rotation steps, each row followed by its count of steps:
The counts run from 0 to 144.
[-10.9   9.5  -1.9  -2.8 -18.8  24.1  25.9  -2.9  25.0 -10.6  21.1  39.1
  23.0  49.7 -24.7  -9.5  26.2  55.5  13.0  40.6  -8.7 -45.4   2.2  -2.9
   8.5  33.9 -14.0  -7.3  -8.3   6.8  24.4   8.2   3.8  13.9  -9.3 -18.0]  10
[-16.9  10.4   6.6 -38.7 -45.1  29.0 -19.4  -1.1  14.7  19.7  25.5  30.1
  -1.6  53.1 -32.3   6.7  10.4  -6.6   1.8  25.6 -23.6 -16.0   7.9  -4.7
  -7.9  14.2 -19.9  14.5  -7.1  27.8  20.5  27.8  47.3   5.3   4.4   4.0]  57
[ -7.3  -6.2  24.5 -23.5 -13.4  28.8 -33.2 -17.6  34.3   1.6  16.1  36.2
  10.2  64.9 -20.5   3.0  17.7  19.9   4.7   7.4  -9.4  -0.8  -9.5   4.3
  -0.5  -6.8 -12.6  18.9  10.5  47.1   9.6  23.2  49.6  24.3  13.8  -0.7]  82
[ -5.9   7.0  20.2 -41.2 -25.0  23.7 -46.1 -18.8  17.8 -12.0  -1.9  31.8
   9.7  41.6 -24.6  -1.5  10.9  27.2  19.7  -8.0 -46.9 -19.3 -46.3 -14.6
   3.8  -4.8  29.3   5.1  17.6  13.4  -5.4 -32.5  29.9 -10.3  20.5  -1.3]  100
[-18.9  19.8  25.4 -10.3  -8.0  16.4  -1.3  -1.8  23.6 -28.0  19.5  41.9
  27.7  52.6   5.9 -12.7  20.0  46.3  29.5  11.3 -21.6 -49.3  -0.3  -5.2
  16.6  20.3  14.8  20.9 -10.9  13.7  15.3 -17.4  -3.9  13.7 -13.9 -25.2]  95
[-24.1  18.5   0.3 -21.6 -65.0   5.8 -18.3 -12.7  -5.1  35.6  14.2  19.8
   9.2  58.5 -39.3  -3.5  -1.6   6.9  13.6  21.7 -42.6 -32.4   1.1  12.5
  12.9  10.6   9.7   3.3 -16.6   1.3   6.1 -10.9  15.9  -9.6  -2.8   3.7]  118
[-11.7   9.8  -4.6 -10.0 -12.3  33.8  -3.2  -2.1  41.7   1.7   8.8  34.8
  33.1  59.5 -33.3 -15.0  22.0  24.9  10.0  39.7 -19.2 -35.0   1.5   2.2
  14.3  -2.0 -21.8  11.5  -7.2  11.3  20.4  20.3  17.2  35.3  10.6  -0.1]  89
[-46.4  20.8  16.3  -8.0 -44.0  10.0  -0.6  -2.0  -2.4  19.8  17.9  11.4
  14.5  65.7 -15.4  -2.1   4.2   3.5  -2.9  -3.7 -53.9 -31.7 -10.5  -9.5
  33.3  -8.6  -5.9  31.8  18.5  25.0  -2.2 -24.1  -9.0  16.6  -8.1  -5.5]  86
[-19.9  16.4  20.3 -28.3 -40.3  20.5 -19.2  -8.8  11.5  10.7  31.7  29.2
 -14.0  51.1   7.9 -10.1  21.3  19.5   3.5  -0.2  -6.9 -16.0   0.0  10.9
   1.8  16.4 -19.0  31.6  -6.9  51.5   5.9  27.8  39.5   3.1   6.6 -25.6]  136
[-22.5  21.7  24.9 -35.2  -6.5  26.6  -9.3  14.3  15.5 -19.9  17.0  49.4
   7.5  39.2  10.0 -15.9  24.4  46.4  19.9   3.4 -28.7 -39.9 -14.1 -13.0
  -2.5  14.8  26.3  21.2   0.5  13.7  16.5  -1.4  19.7  -6.6  -1.5 -20.1]  42
[-38.7  20.8  13.6 -15.5 -47.6  11.8   1.2   2.9  -2.9  17.6  35.0  28.6
  -3.7  52.2   1.7  -8.6  31.3  20.1  -5.8   2.5 -13.9 -12.1  -6.7  -1.4
   1.3  24.0 -30.6  25.7   8.2  44.2   7.4  16.7  30.6  -1.4   5.4 -26.5]  137
[  2.7   7.3   4.1  -2.0 -48.6  15.3 -13.7 -40.8  20.6  -0.7  10.8   5.6
  -0.7  46.7 -33.1   2.6  23.3  29.3  -4.4  -7.0 -26.3 -13.5 -47.4  -7.9
  32.7   4.0 -24.3 -15.8  28.5  28.8 -11.7 -29.7   6.4  14.1  27.0  -3.5]  132
[  9.8   3.3  28.2 -29.2 -17.3  26.8 -40.2 -51.9  34.5 -12.4  10.0  26.4
  -2.0  58.1 -21.2   1.5  -5.1  34.9   4.1  -5.6  -4.0 -18.3 -21.6   4.3
   6.9   0.8   5.3  16.8  -1.4  35.5 -10.7   6.9  33.0   5.7  23.4  -1.1]  22
[-11.9   2.6  17.2 -11.1 -10.8  32.5 -19.6 -22.6  41.0 -12.1   9.6  28.7
  35.4  67.5 -25.0   4.8   3.3   6.1   5.1   9.0 -28.1 -21.8  -5.6 -14.2
  23.1 -15.7 -14.3  23.7   9.3  23.6   2.6   0.0  11.8  42.1  -0.5   5.8]  141
[ -9.9  15.0   8.3 -16.6 -19.0  37.8 -23.5 -16.9  39.9   5.2  17.3  32.1
  24.1  64.6 -24.6   0.8   7.2 -10.1  16.3  23.5 -20.3 -25.1   1.1   2.7
  18.7  -4.2 -11.2  24.5  -4.1  21.8  13.0  19.6  33.4  30.7  12.8   6.0]  142
[-33.4   9.3  32.7 -22.8 -47.3   8.2  -1.5   4.4 -10.9  -0.5  26.1   1.8
  -7.2  56.2 -13.5  12.5   9.5  14.6  -6.8  -6.4 -43.2 -41.0  -5.8 -23.1
  18.4   3.4 -18.7  31.1  15.4  40.6   1.7 -25.2  -5.9  18.0 -19.1  -5.6]  0
[ -0.4  -8.6  34.9 -34.9 -22.2  25.8 -35.7 -31.3  28.8 -17.6  13.8  31.9
  12.9  64.7 -35.4   6.3   0.0  23.5  -6.8  -8.7  -8.9 -10.3  -8.7  -7.5
 -12.8  -9.5  -6.0   3.8   4.4  36.6  -3.7   3.1  33.8   9.2   7.2  -5.2]  108
[-38.4  15.7  17.6 -16.5 -16.7   5.7  -4.2  17.7   8.7  22.1  12.7  22.0
  20.5  62.5 -14.4 -26.0  25.4  50.7   2.2   1.8 -46.2 -40.1  -0.5   9.3
  12.2 -17.2   8.6  34.3  14.8  19.2  10.6 -10.3 -11.2  10.9 -10.0  -7.5]  34
[-26.1  15.7  29.9 -17.6 -16.6  15.5  -1.6  -4.9  11.5   2.4  12.6  32.2
  17.1  59.4 -24.4  -7.0  -5.0  52.3   7.0   9.7 -30.4 -56.3  15.3   5.6
   7.2  -1.4  21.9  27.7 -11.9   7.0   1.5 -16.2 -13.3   7.3 -22.8  -7.2]  8
[-47.7  20.1  10.8 -27.3 -51.2   9.6   5.4  12.6 -14.0  29.1  12.3  19.6
   5.6  54.0 -39.0  -9.7  15.3  10.8 -15.0   1.5 -53.4 -18.7  -3.7   1.8
  -3.9  -5.3  -4.6  20.6  15.8  18.1  11.4 -11.2  14.5  -7.8  -8.5  -3.4]  59
[  0.4  -4.8  14.2 -21.9 -37.6   8.1 -16.8 -11.0  13.6 -15.3  11.9   2.1
  -4.0  49.8 -43.0   7.1  35.6  42.3 -14.7  -3.2 -27.6 -13.8 -33.4 -10.5
   6.4  -1.3 -33.0  -7.5  25.7  42.8   0.6 -33.5   8.6  16.4   9.6  -4.6]  106
[-14.5   8.7 -14.8  -0.7 -31.8  18.5  13.9  -5.4  17.2  -2.8  12.3  38.8
  24.6  44.6 -36.9  -2.8  28.2  40.9  16.7  40.4 -22.0 -23.2 -10.5 -11.0
  10.6  38.7 -21.8 -23.9   4.9   7.0  27.1  -9.3  20.3   4.5  -5.0  -9.3]  11
[-35.0   6.8  16.9  -5.8 -44.4   1.3   0.7   9.7  -1.5  16.1  28.7   6.1
 -14.4  54.6  -6.5  -3.8  31.6  32.9  -7.6 -12.8 -31.5 -14.2 -17.4 -11.3
  25.1  12.5 -26.9  21.0  32.5  48.9   3.0 -16.3  10.6  11.7  -6.4 -19.4]  26
[-27.5  10.9  25.5 -10.9 -19.7   6.7 -12.7   0.6   7.7  -6.1  14.5  36.5
  24.5  61.9  -2.7 -13.9   4.7  39.8  24.7  -0.9 -36.3 -43.5  -4.9  -5.5
  13.4   4.0  34.1  24.1  -9.2  15.4   0.5 -25.8  -6.5  -0.5 -14.5 -17.9]  94
[-19.9  14.3   6.7  -0.1  -4.1  31.8  21.3 -13.0  28.6 -15.1  14.1  48.7
  30.1  47.4 -22.8  -8.7  29.4  62.3  15.4  26.7  -6.8 -28.6  -6.4  -9.5
   7.7  23.5  -0.1  -8.5   6.1  11.9  17.2   4.2   7.5  10.9  -7.7 -16.8]  122
[-43.2  14.1  12.3  -2.7 -49.7   5.2  15.8   6.4  -8.6  18.0  27.1  19.6
   4.9  54.3 -11.8  -7.3  34.0  11.2  -6.7  -8.3 -35.1  -3.7 -19.5 -11.0
  17.1  16.9 -31.6  13.2  26.8  42.1   0.1  -9.0  13.6   6.5  -1.4 -24.4]  138
[-16.9   9.4  25.0 -35.7 -10.8  10.4 -31.8  10.6  12.6  -4.7  10.4  39.1
   3.9  47.0  -0.6  -8.2  13.9  47.5  30.6   4.6 -39.1 -32.5 -14.7  -7.1
   3.4  -1.4  33.7  24.2  -1.5  15.1  10.7 -21.4  22.3  -4.6  -4.9 -12.1]  41
[-32.5   6.1  23.2 -18.7 -21.0  18.6   8.9   9.7   9.9   4.3  15.6  13.8
   5.8  57.7 -33.7   7.8  20.5  35.6 -11.1   3.2 -41.2 -34.1  -8.9 -17.0
  11.9  -6.1 -24.9  14.9  35.4  33.5  10.1 -19.8  -8.1  27.8 -19.4   3.5]  113
[-48.5  15.1  20.7 -15.9 -29.2  17.8  13.6  -1.8  -2.2  16.8  10.0  18.1
  23.2  56.5 -35.5  -6.7  10.2  30.4  -9.1 -10.2 -51.6 -34.0  -9.1  -4.2
   4.1 -13.6   5.4  23.7  19.2  13.9  -0.4 -20.8  -9.0   3.0 -16.9  -1.8]  60
[-33.9   8.0  23.8 -26.1 -17.4   8.8 -12.0  -1.6   4.8  14.0   3.0  42.3
  13.4  51.2 -21.9  -6.2   8.2  62.2  17.9  -7.3 -43.1 -16.1 -14.4  -6.5
  -3.8  -3.0  41.1   0.5  11.6   9.7   6.6 -24.1  19.4 -18.8 -15.2  -7.0]  67
[ -4.7  14.6  24.5 -29.2 -43.8  23.5 -33.2 -46.5  20.0   4.4  21.3  34.3
  -7.7  52.7  -2.7   0.3   0.7  23.1   9.5  -5.6   0.2 -23.5  -4.7   6.7
   7.7  19.0  -2.2  19.7 -11.6  38.7 -10.9  19.7  35.1  -3.0  19.8 -17.7]  23
[-12.7  10.3  15.6 -36.3 -38.6  14.6 -38.5 -26.9  13.4   7.4   6.7  20.8
  -8.9  42.2 -16.6  10.7  -2.1  30.6  33.2  -3.1 -49.1 -20.0 -26.6 -17.5
  28.3  13.4  32.5  -2.9   9.8   8.3   2.0 -33.9  33.8  -5.3   3.5   6.8]  126
[-21.0  32.0  22.3 -26.8 -37.9  32.5  -3.1 -35.5  12.5  -2.9  22.9  42.9
   1.1  37.9  -2.7 -19.8  14.0  35.4   1.4 -16.6  -1.6 -31.7 -21.4   7.4
  -0.8  18.9  10.1  21.6   3.7  31.1  -9.5  20.8  25.0 -19.3  31.0 -24.6]  76
